(in the rows, 128 means zero)
A single turn carries every row of the set below to another of its rows. Some are shown first; where does it send the rows asked next?
K_747: [154  99 141 149 167 141 133 112  99 142 172 128]
K_66: [153 127 132 172 169 154 119  93 105 145 154 127]
K_779: [137 128 134 155 165 137 162 103 117 144 138 128]
K_617: [124  82 120 144 165 155 155 108 125 104 136 120]
K_304: [136  98 147 173 173 137 124 109 124 104 116 131]
K_666: [120 112 147 170 155 118 124 125 117 132 145 121]
K_569: [147 105 114 150 174 135 125 116 130  98 131  92]
K_233: [145  90 130 154 188 125 154 124 113 114 149 116]
K_74: [128 106 139 174 180 181 118 114 122 120 140 107]
K_807: [121 108 116 175 155 175 135 118 121 120 128 106]
K_453: [132 125 159 170 158 146 137 110 117 144 132 123]
K_790: [114 112 119 140 163 159 131 104  99 144 164 119]
K_715: [144 114 132 160 176 167  90 117 117 126 135 122]
K_669: [133 102 142 152 191 135 105  98 110 145 143 110]
K_49: [141  91 110 149 175 138 135 121 126  98 121 110]
K_41: [145 104 106 134 147 142 126 106  99 139 159 115]
K_746: [145  93 138 133 167 131 133  84  98 121 143 125]
K_228: [153 103 115 128 143 140 120  99 116 124 155 113]
K_753: [131 120  98 155 168 152 123 126 111 107 156 100]
K_299: [139 123 128 142 177 152  88 111 124 123 141 119]
K_433: [118  97 110 150 142 168 143 109 124 123 133 129]
K_330: [124 104 105 137 167 156 108 124 132 111 149 135]
K_585: [144  96 119 156 139 164 113 119 121 107 157 113]
K_562: [130  94 109 150 167 115 148 102 120 141 145 121]
K_605: [133 107 144 164 171 139 152 113 143 139 123 128]
K_688: [159  92 131 161 193 144 134  92 123 117 134 104]
K_22: [147 132 133 160 163 138 147 104 111 111 146 147]
K_186: [150 107 124 174 173 138 141 114 150 141 152 128]
K_21: [143 103 153 161 197 148 116 124 118 123 146 135]
K_127: [108 121 109 156 160 170 127 114 112 136 138 124]

K_807 goes to K_433
K_688 goes to K_746
K_617 goes to K_790
Now these:
K_21 goes to K_233
K_666 goes to K_186
K_605 goes to K_779
K_299 goes to K_569
K_753 goes to K_585
K_41 goes to K_715
K_304 goes to K_562

A single turn carries every row of the set below to another of its rows. Some are shown first; where does it send the rows asked next?
K_903: [138 117 131 156 125 123 131 116 142 105  97 132 118 138 133 131 137 148
 127 138 159]
K_757: [105 142 143 132 102 122 116 119 105 131 126 105 140 121 131 139 136 116
 115 126 129]
K_926: [145  96 120 151 116 122 124 113 140 104 108 126 118 136 112 138 140 156
 129 131 151]
K_545: [132 110 137 130 146 126 135 125 132  95 109 131 128 125 124 138 148 158
 113 138 159]
K_394: [135 120 130 134 139 125 145 115 133 110 115 126 117 120 141 144 145 170
 124 116 131]
K_440: [109 102 133 116  95 152 114 144 119 107 125 128 121 152 109 150 141 168
 138 139 140]
K_643: [101 151 126 118  96 114 112  99 108 125 114  99 122 133 128 134 134 127
 132 134 134]
K_740: [103 147 126 134  97 112 119  96 102 127 136  98 135 145 119 140 138 143
 140 130 137]
K_70: [121 126 129  92 135 118 128 151 120 137 130 125 113 125 114 114 117 146
 156 148 123]
K_991: [ 92 123 138 129 119 149 119 129 128 117 133 124 138 172 104 158 126 148
 127 139 131]
K_496: [125 125 137 118 143 106 121 141 138 148 146 110 125 133 109 125 117 157
 145 156 131]
K_455: [102 110 115 120 108 161 134 134 125 137 120 131 124 144 117 161 128 152
 138 144 114]
K_596: [126 131 124  96 126 133 138 133 143 135 126 113 116 131 106 107 110 148
 155 151 149]
K_800: [118 128 125  84 146 128 142 133 141 139 123 126 122 130 103 130 119 139
 147 149 144]
K_563: [120 129 130 116 102 118 102 129 112 117 125  85 144 119 123 142 138 129
 136 112 139]
K_888: [121 129 118 101 125 134 136 125 142 146 124 121 126 128 100 123 103 161
 162 129 139]
K_362: [103 146 147 115 101 109 107 115  97 121 129 116 126 144 132 136 136 122
 139 128 134]
K_642: [143 106 140 144 113 132 137 124 137 108 111 138 122 118 132 141 151 141
 120 143 154]

K_642 goes to K_362
K_643 goes to K_596
K_563 goes to K_496
Now these:
K_991 goes to K_455
K_926 goes to K_740
K_545 goes to K_757

